Each row is where one point has got to under a steady rotation. How many ticks took it there?
The counts run from 0 to 505.
[109  90 135 113 139 142 101 115 144 144 145 108 126 106 177 136 176 153
  98  92 140 107 109 104 130  93 157 102 135  49 121  99 126 149 164 133
 124 149 112 125 149 155 115 111 120 119 103 154 121 178 142 119 174 109
 110  72 156 128  84 153 153 152 169 157] | 102
[154 115 146 121 132 156 118  90 137 163 129 111 121 155 129 144 150 153
  93 138 146 124 136 116 171 105 156 135 153 109 100 120 134 118 129 172
 113  95  93 100 138 172  91 147  70 146 124 134  91 149 178 137 208 106
 108 100 163  95  96 138 153 131 196 116] | 454
[111 120 132 143 130 144 118  96 146 136 124  93  99 143 135 141 144 151
 101 120 181 102 122  76 162 121  97  86 151 112 122 116 120 121 141 191
 101 105  95 140 145 125  98 126 103 111 134 144 120 180 119 146 158 109
 158  84 121 179  82 108 137 160 161 153] | 205
[127  89 129 115 155 143 136  97 137 149 123 112 124 127 156 137 138 161
  81 117 132 131 125 108 176 129 133 114 123  72 101 124 153 147 148 139
 116 108 100 121 123 152  89 113  87 156 125 152  77 160 170  98 190 100
 122  91 156  88  91 133 138 151 172 107] | 470
[114  86 164 137 134 161 125 120 122 123 140  97 124 147 154 127 132 170
  85 124 130 113 120 111 177 124 130  91 129  58 114 110 137 115 118 142
 113 114 124 124 130 132 115  86 119 112 112 156 100 160 102 144 188  92
  93  79 177 113 121 132 129 153 188 167] | 292
[105 129 120 153 129 174  94 117 136 116 156  83 101 137 139 111 113 118
  70 122 165  80 138 100 153  97 139  91 152 101 122 103 125 124 111 169
 143  84 119 104 177 145 110 140 103 119 124 152 135 159 113 174 168 154
 104  77 125 163 136 134 111 120 164 184] | 127
[122  87 139 159 136 131  96 123 147  91 144  94 107 130 149 114 146 126
  76 118 155 100 107  99 174 108 139  92  70  68 119 132 155 111 123 106
 106 146  92 118 138 135 118 107 121 113 118 143 123 162 123 115 162 139
  87  71 167 129 142 131 130 142 187 166] | 413
[129 117 108 122 123 106  94  93 158 146 164  92  95 155 131 146 163 140
 122 110 163 122 115  76 131  97 150 124 176  84 130 110 119 122 120 172
 107 103  57 110 149 147  87 122  88 151 105 122 130 151 184 152 155 132
 136  84 146 127  88 128 149 152 164 148] | 75
[148 135 159 157 169 136 112 109 123 135 139  66 111 154 108 129 132 112
  95 140 145 108 124  98 179 106 124 109 143 134 114 134 120  80  98 164
 116 110  84 102 144 118 111 110  75 121 117 123 123 149 110 153 192 137
 123 118 141 150 110 101 160 175 193 152] | 147
[137 109 121 141 135 145  70 118 149 120 146  82 123  97 147 121 123  94
  51 115 145 121 144 151 156  81 164 119 137  92 100 116 139 149 142 133
 127 100 124  97 141 171 105 127  83 133 106 131 122 130 152 157 166 161
 107  87 139  93 120 137 140 139 186 164] | 427
[148 132 121 162 135 113 101 109 151 117 142  86 117 158 142 117 144 153
 127 141 175 101 111  72 153  94 129 100 125  60 125 142 153 117 121 144
 106 144  64 127 145 127 102 117 110 105 102 127 122 162 152 117 163 144
 131 104 113 165  55 135 121 172 150  84] | 83
[136 112 108 144 129 146 136 107 107 145 140 120 107 150 153 158 132 154
  81 145 170  92 121 105 146 120 117  97 148  69 125 130 129 104 145 141
 119 119 114 107 134 158 106 128  93 137 109 152 110 162 117 122 201 100
  93  86 160 129 102 111 175 146 209 159] | 280
[136 126 146 117 156 139 112  99 144 158 146  74 105 129 135 134 154 126
  98 106 112 143 130 108 164  82 156 112 141 127  72 103 122 123 111 159
 132 103  38 120 152 171 118 138  99 131 143 124 132 153 184 153 176 126
 121  82 139 126  75 149 157 150 168 142] | 333
[134 125 108 174 142 137 125 102 133 129 136  68  75 137 134 128 104 113
  72 143 162 110 113  72 163 113 122 102 137 131  86 126 143 121 102 177
 116  81  60 111 159 166 107 135 108 152 158 125 113 133 155 152 167 147
 117  87 113 136 118 111 148 127 177 150] | 327
[157 125 142 129 160 143 117 102 102 144 127  81 105 133 126 134 136 105
  81 124 136 127 128 113 170  99 139 126 140 132 101 119 112  98 120 154
 126 101  85  85 144 156 115 131  67 146 125 128 115 151 155 142 207 138
 126 114 139 128 108 105 168 154 196 158] | 148
[137 109 130 152 105 130 104 106 185 124 135  87 103 141 135  93 121 140
 110 150 157 131 124  87 159 103 133 110 149 104 118 111 124 131 103 165
 110  90 103  83 143 142  84 136  90 157 109 112 115 133 182 170 163 156
 108  83 168  92 128 143 124 121 170 137] | 65
[111  94 109 123 163 169 130 102 150 129 133  88 122 129 194 147 118 161
  88 114 130 115 112  80 151 103 132  94 147  43  98 119 149 150 118 126
 137 107  73 127 138 148 103 113 115 138 133 153 104 142 129 128 170 102
  99  72 132 118  83 154 128 156 161 136] | 475
[167 148 150 169 140 160 139 111 110 142 122  87 125 174 125 119 106 134
  87 162 169 117 129  99 188 122 107 100 143 100 121 148 148 102 116 162
 128 104  99 106 142 135 103 138  78 124 130 132  99 144 124 133 209 127
 118 107 134 133  82 115 142 153 176 104] | 457
[155 125 154 152 121 121 116 111 157 142 132  63 136 143 142 108 125 137
 103 157 163 152 110 111 164 102  93 100 131  88 131 129 113 122 115 152
 111 157  96 124 108  89  95  76 114  92 117 113 127 138 143 146 195 117
 127  89 165 113 109 128 154 169 198 138] | 351
[125  94 137 139 112 140 112 126 136 138 117 100 134 114 173 108 159 169
  97 136 144 125  93 105 133  97 126  95 116  70 102 101 148 147 143 130
 134 144 100 109 142 146 118 137 101 123  94 129  99 178 167  96 210 110
  96  93 148 119 100 169 137 127 165 121] | 97
[134 117 142 155 161 152  85 133 134 100 119  58 139  94 148  95 131  95
  72 106 144 122 112 139 170  89 135  95  99  91 115 116 151 140 135 117
 139 126 104  91 149 120 119 113  92 119  90 129 123 158 124 111 194 163
 125  94 127 144 113 126 129 152 177 142] | 415
[125 110 116 130 148 159 151 111 126 155 151 103 113 160 167 168 123 164
 109 128 149 118 119  77 152 103 128  91 178  87 104 133 118 115 106 150
 128 109  73 127 146 156 110 117 100 133 137 145 104 135 128 141 188  95
 112  89 141 124  85 123 162 160 187 156] | 464
[128 124 130 165 112 142 112 116 173 133 135  99 139 149 138  97 101 158
  82 161 170 124 133  94 162 119 117 108 131  52 114 137 174 133 105 161
 101 111 116 135 133 137  96 104 136 119 115 151  88 108 130 160 154 116
  90  72 158 111 115 141 102 150 162 122] | 182
[146 124 126 163 105 148 109 103 145 151 120  78 145 130 132 111 106 132
  76 129 177 148 138 115 147 110  96 104 162  83 127 118 127 146 145 181
 112  99 130 100 139 122  88  87  85 145 103 121  94 119 148 174 194 118
 109  99 141 114 112 118 135 152 196 126] | 179
[117 100 158 138 155 146 135 118 143 137 133  82 101 145 147 133 136 160
  85 123 136 114 115  92 168 123 118  90 111  95  75 120 130 101  94 162
 118 125  70 145 143 145 112 111 143 108 154 136 111 167 119 133 184  89
 114  70 152 135 122 141 128 148 190 170] | 29
[131 120 150 127 120 123  92 126 191 130 140  83 150 131 165 121 139 158
 106 132 158 116 124  97 148  92 139 114 147  53 124 121 136 167 107 134
 108 126  95 139 120 114  91  95 116  80 100 132 126 140 139 159 163 126
 129  81 162 118  61 162 120 175 157 112] | 361
[130 114 128 158 152 175 140 111 111 140 106  65 133 131 166 113 108 149
  82 138 149 129 104  98 171 122 103  76 144  92 102 122 146 147 125 144
 130 107 108  98 132 112  94  97  88 135 119 139  78 152 120 123 207 123
 122 108 128 143  83 119 135 159 161 105] | 473
[119 113 182 127 145 134 104 117 168 134 114  49 125 111 150 105 127 129
  87 124 119 145 112 129 196  95 121 107 116 120 110 117 105 136 113 144
 114 109 109 115 119  99  99  78  96 100 128 125 117 159 141 156 177 121
 142  91 169 108 107 135 121 179 181 137] | 46
[121 110 141 154 136 149 118 116 146 109  99  47 122  99 171 100 120 115
  79 135 144 127 103 108 164  92  89  83 107 122 137 123 123 151 131 134
 134 128 101  73 148 107 102 127  84 119 116 115 118 167 130 112 198 167
 146  76 134 156 106 120 136 144 173 151] | 226
[121 106 168 139 150 149  95 139 118 120 118  86 116 121 139  91 159 149
 112 121 118 112  95 111 175  94 145  81  87  88 103 107 154 116 118 136
 136 142  72  97 150 130 125 113 105 114  99 136 112 200 142 107 212 135
 112 100 158 152 101 156 128 149 163 125] | 403
[141 107  90 163 113 131 125  98 145 139 148 101  94 162 140 130 137 148
 118 153 176 116 108  53 139 110 116 102 161  94 129 107 134 120 123 163
 110 124  88  89 143 156  93 149  93 146 103 117 115 158 164 129 167 142
 116  90 130 141 100 122 150 125 167 130] | 80
[138 114 162 153 119 103 102 114 188 124 131  77 111 154 126  86 129 140
 117 146 143 144 118 106 180 100 125 116 145 103 117 114 104 115  89 170
 103 105 104 110 110 109  84  97 113 122 119 111 123 134 158 175 172 135
 109  91 177  90 126 138 102 146 168 140] | 61
[108  91 131 131 137 140 125  96 144 128 103  66  92 115 160 134 132 118
  91 123 150 128  91 101 159 104 109  86 133 123 123 101  99 126 124 154
 117 129 100  89 140 129  91 122  84 141 130 117 115 180 151 127 211 127
 139  72 161 123 129 117 158 144 187 174] | 222
[151 126 167 152 118  88  62 118 181 108 156  92 138 142 106  94 154 112
 100 117 168 111 138 123 162  85 165 132 121  71 136 122 146 120 142 153
 103 119 101 105 142 131 107 105  90 120  76 137 134 150 156 154 151 152
 124 102 156 127  92 130 107 154 165 116] | 251
[117 112 155 142 143 125  98 117 139 101 140 104  98 153 120 121 165 156
 115 110 157  89 106  77 167 108 145  89 114  69 140 121 135  90 130 161
  97 128  80 132 155 129 105 107 104 112 104 146 125 199 109 135 159 126
 139  98 151 184  89 118 114 156 165 141] | 393
[127  94 136 122 128 115  74 112 183  95 151  77 119 107 161 103 151 112
  87 115 134 113 121 123 166  94 155 120 108  75 125 103 133 144 114 123
 113 125  99 103 141 147  88 110 103 131 104 117 121 143 165 138 155 164
 113  71 162 100 125 144 125 146 171 152] | 239
